In the data rows, 128 means zero.
Here are some points, each followed by its number:
188 86 109 219 173 214 140 184 97 53 42 130 14 174 126 136 232 33 56 84 167 152 0 126 132 187 221 141 168 206 85 50 219 140 161 153 239 127 114 168 131 185 145 148 203 131 50 131 110 32 130 218 87 156 107 180 86 203 161 145 96 2 95 167 58 101 101 127 133 97 0
92 97 82 79 96 100 128 136 111 139 56 80 147 129 117 161 154 131 146 96 84 137 102 150 166 129 168 115 103 135 106 107 109 91 143 135 138 171 127 132 176 114 113 146 129 137 142 147 142 135 126 130 141 115 156 127 100 177 89 115 123 139 153 125 145 116 142 122 118 124 1
105 142 111 103 136 70 147 182 144 118 129 119 120 127 139 89 82 121 147 102 146 124 155 159 74 103 51 135 115 123 207 145 105 155 91 121 143 37 80 131 85 49 82 131 137 111 94 112 121 100 127 100 75 123 140 107 143 88 161 103 69 99 79 95 95 170 143 147 71 187 2
124 146 111 108 142 98 156 158 171 117 117 112 108 129 161 108 80 148 114 105 111 140 163 180 131 152 148 125 114 155 197 162 143 143 95 144 136 120 134 157 144 113 123 170 164 163 130 195 176 108 171 101 120 150 164 129 146 95 127 123 130 115 95 135 138 136 126 144 117 142 3
129 143 118 155 172 117 151 154 143 121 103 104 107 152 126 122 121 115 133 104 121 157 113 136 108 145 142 88 111 137 127 144 157 136 127 164 172 120 123 165 158 126 145 148 138 131 123 215 196 135 177 128 111 126 153 161 170 147 161 154 147 117 138 156 137 124 96 120 112 117 4
176 168 108 194 138 88 134 146 117 119 67 85 79 128 135 129 153 125 169 100 144 150 84 126 63 161 119 65 115 126 81 128 160 113 132 151 178 107 113 162 106 112 173 164 197 126 131 220 199 134 170 154 101 148 153 186 102 71 127 111 153 106 161 164 118 137 112 127 134 129 5
137 101 154 74 137 172 126 68 140 108 204 143 185 69 123 167 134 153 57 172 132 78 150 79 127 113 134 163 133 83 112 141 91 173 78 117 74 201 173 45 122 111 99 31 82 140 137 52 35 193 101 101 147 134 96 146 130 155 122 88 111 132 141 155 180 118 134 121 112 172 6
117 75 78 88 134 134 150 122 133 126 92 93 120 118 114 113 138 142 140 136 94 96 109 136 164 150 194 100 92 105 109 110 128 101 120 125 126 155 124 127 113 114 140 125 136 135 95 89 115 99 117 87 115 124 101 123 158 175 122 142 129 140 119 137 165 125 99 117 100 128 7
111 154 79 97 57 124 127 167 97 154 165 159 126 133 168 128 159 103 121 128 59 110 66 49 114 130 48 109 86 176 73 98 96 90 162 106 66 119 172 83 124 168 134 136 142 87 157 189 203 171 133 144 85 47 92 121 110 142 166 176 110 120 141 128 82 101 110 116 146 17 8
138 127 128 92 107 109 90 110 111 90 148 120 149 133 135 159 161 122 90 113 151 152 85 100 138 141 151 174 144 159 114 130 113 159 151 138 120 148 133 125 146 146 149 99 81 123 121 118 112 146 118 157 126 120 127 153 126 164 103 167 133 135 156 151 116 104 107 102 132 130 9
123 128 132 169 155 126 139 143 169 107 99 98 70 134 104 138 117 135 89 84 87 189 148 165 140 132 145 103 127 130 86 130 159 142 108 127 152 121 134 152 189 142 101 155 66 122 128 168 162 101 160 123 138 187 173 80 149 124 112 128 173 92 80 123 161 98 109 160 135 167 10
56 160 73 30 0 122 60 74 83 203 231 185 169 125 78 192 107 130 134 173 112 70 157 83 145 84 60 198 186 132 109 162 0 132 143 79 65 172 167 35 99 149 120 74 147 114 173 89 71 159 66 175 182 84 68 94 56 192 229 120 148 209 200 101 92 124 197 74 168 5 11
152 81 184 147 180 184 162 170 154 138 140 150 108 132 133 82 121 128 188 164 148 145 178 164 119 145 131 110 182 132 184 131 175 125 114 111 112 84 89 178 134 162 128 137 97 161 111 132 152 96 118 76 165 146 147 99 169 38 142 143 134 125 100 133 160 143 136 164 149 199 12
138 89 142 145 165 142 157 139 120 127 104 132 125 146 154 75 107 113 150 141 128 141 157 148 100 110 156 127 166 149 148 109 164 114 104 128 133 91 107 161 110 138 135 122 139 151 103 110 122 126 141 115 172 161 139 140 177 92 113 146 158 136 117 151 160 155 140 165 144 161 13
142 112 100 107 93 89 118 124 132 148 96 92 146 115 100 128 139 126 165 133 131 161 112 134 161 145 158 123 119 151 125 136 147 101 128 128 109 126 100 101 127 116 122 109 82 94 128 146 163 145 129 129 118 116 121 109 110 137 101 134 156 160 166 134 133 102 127 118 136 150 14
143 195 190 195 181 86 149 192 113 122 120 132 113 99 112 73 56 101 110 74 152 98 156 151 85 78 41 162 134 125 235 144 108 161 122 185 211 59 130 183 113 58 95 144 159 122 125 99 103 97 102 91 40 102 128 45 96 80 192 105 91 135 98 140 128 217 191 180 71 208 15
118 164 157 188 210 135 165 170 115 118 117 105 92 124 144 83 105 113 129 101 131 102 126 154 99 105 91 144 110 131 207 138 144 169 147 160 171 78 110 178 129 100 114 141 150 119 124 135 150 115 139 113 69 131 148 120 144 116 161 127 118 116 107 155 137 181 152 135 81 164 16
151 121 214 153 190 210 143 115 115 129 136 150 115 113 139 90 100 150 84 138 164 106 166 149 143 128 136 128 158 94 187 111 141 102 87 136 166 106 153 108 106 97 88 103 87 134 134 131 85 147 139 75 134 135 145 118 136 92 86 112 138 126 58 155 166 114 161 155 149 174 17
144 127 98 155 131 114 153 150 141 104 68 98 97 163 134 165 153 127 159 126 124 171 150 128 107 151 142 90 127 136 78 146 152 102 112 117 95 121 126 129 129 129 126 158 164 124 116 153 161 120 153 120 101 145 124 161 188 163 131 121 104 85 103 110 143 132 109 137 114 134 18
128 119 120 119 100 83 114 123 129 98 92 101 103 112 111 121 138 122 131 151 123 146 129 88 121 135 94 117 134 126 100 156 165 130 143 121 107 133 116 136 148 134 110 128 95 87 110 132 128 108 107 106 77 128 113 126 176 119 119 128 115 109 114 90 113 113 80 135 138 122 19
116 92 158 150 138 126 103 137 105 103 119 120 107 139 161 107 126 100 110 84 123 131 127 153 141 150 119 124 77 123 159 80 159 91 102 123 174 124 135 123 100 96 117 122 115 126 126 145 161 142 177 156 139 129 153 123 107 95 84 143 127 95 98 109 104 110 105 136 97 83 20
Which two points above are nearest to each new point by angle? Their numbers follow each, nearest first.
130 87 116 123 163 164 165 129 136 115 120 120 125 126 143 86 115 144 126 140 107 112 122 115 124 112 176 122 127 140 137 111 145 102 121 130 123 132 106 130 139 137 116 131 103 146 113 123 139 121 150 88 148 124 104 87 125 98 108 99 102 84 73 118 154 131 115 123 116 171 --> 12 17
133 80 178 148 183 171 136 138 134 126 135 148 117 153 156 90 108 97 166 150 124 129 165 157 128 142 117 105 164 113 164 106 167 121 104 120 125 87 96 155 109 128 113 115 95 165 108 137 138 88 117 76 139 115 125 103 212 79 165 154 103 101 69 78 136 118 112 152 130 183 --> 12 13
142 100 164 89 127 167 122 46 139 84 185 127 157 76 94 193 146 157 97 170 155 118 149 119 151 141 145 164 137 53 88 146 89 202 100 111 50 181 159 52 129 131 106 38 75 127 141 32 12 173 65 87 135 112 79 118 109 159 139 101 144 167 151 144 134 92 132 124 110 148 --> 6 11
146 127 102 210 157 139 160 147 139 108 116 144 118 167 150 185 192 110 118 70 149 157 41 143 93 168 169 85 137 170 104 115 179 107 113 148 193 112 106 143 117 123 168 138 201 111 85 176 118 36 132 155 100 126 123 139 75 126 183 119 104 59 155 172 113 139 123 103 107 143 --> 0 5
130 101 178 127 164 185 136 82 121 83 152 119 147 85 113 155 150 155 99 161 153 114 141 99 125 132 131 155 134 93 94 124 125 177 122 140 102 165 165 130 151 161 145 66 98 128 118 62 57 149 79 109 121 132 132 157 141 125 110 130 131 142 117 122 131 110 119 112 117 136 --> 6 9
151 123 180 138 143 134 124 102 147 113 134 118 136 128 151 136 142 160 114 133 135 128 159 145 150 158 183 135 147 131 134 147 155 125 116 139 134 147 151 129 127 129 139 128 123 140 112 102 98 135 153 126 156 140 134 139 157 114 102 130 131 110 105 124 150 114 108 138 117 157 --> 17 13
153 201 116 102 64 95 47 68 94 151 177 128 147 103 69 158 125 146 114 153 151 138 130 118 143 104 92 141 160 141 114 162 76 131 170 114 90 214 137 116 114 136 158 102 129 142 160 79 101 149 58 149 161 122 131 194 84 202 93 142 156 205 215 139 79 109 150 83 194 87 --> 11 9
79 207 61 39 0 107 18 63 75 208 175 202 218 137 120 178 126 167 103 131 141 64 94 83 179 68 81 169 162 139 108 118 0 47 225 91 73 218 168 31 102 158 172 162 157 157 227 94 64 120 67 191 201 78 127 165 0 205 145 150 158 215 242 91 20 72 154 30 234 0 --> 11 8
139 106 137 149 153 129 168 168 176 156 133 131 140 151 168 135 142 121 168 126 127 148 155 169 137 133 131 100 145 139 135 115 156 122 125 139 122 109 141 182 153 184 145 133 99 118 99 114 157 116 143 120 144 159 135 112 159 98 103 112 142 100 101 144 181 151 122 142 111 148 --> 12 13
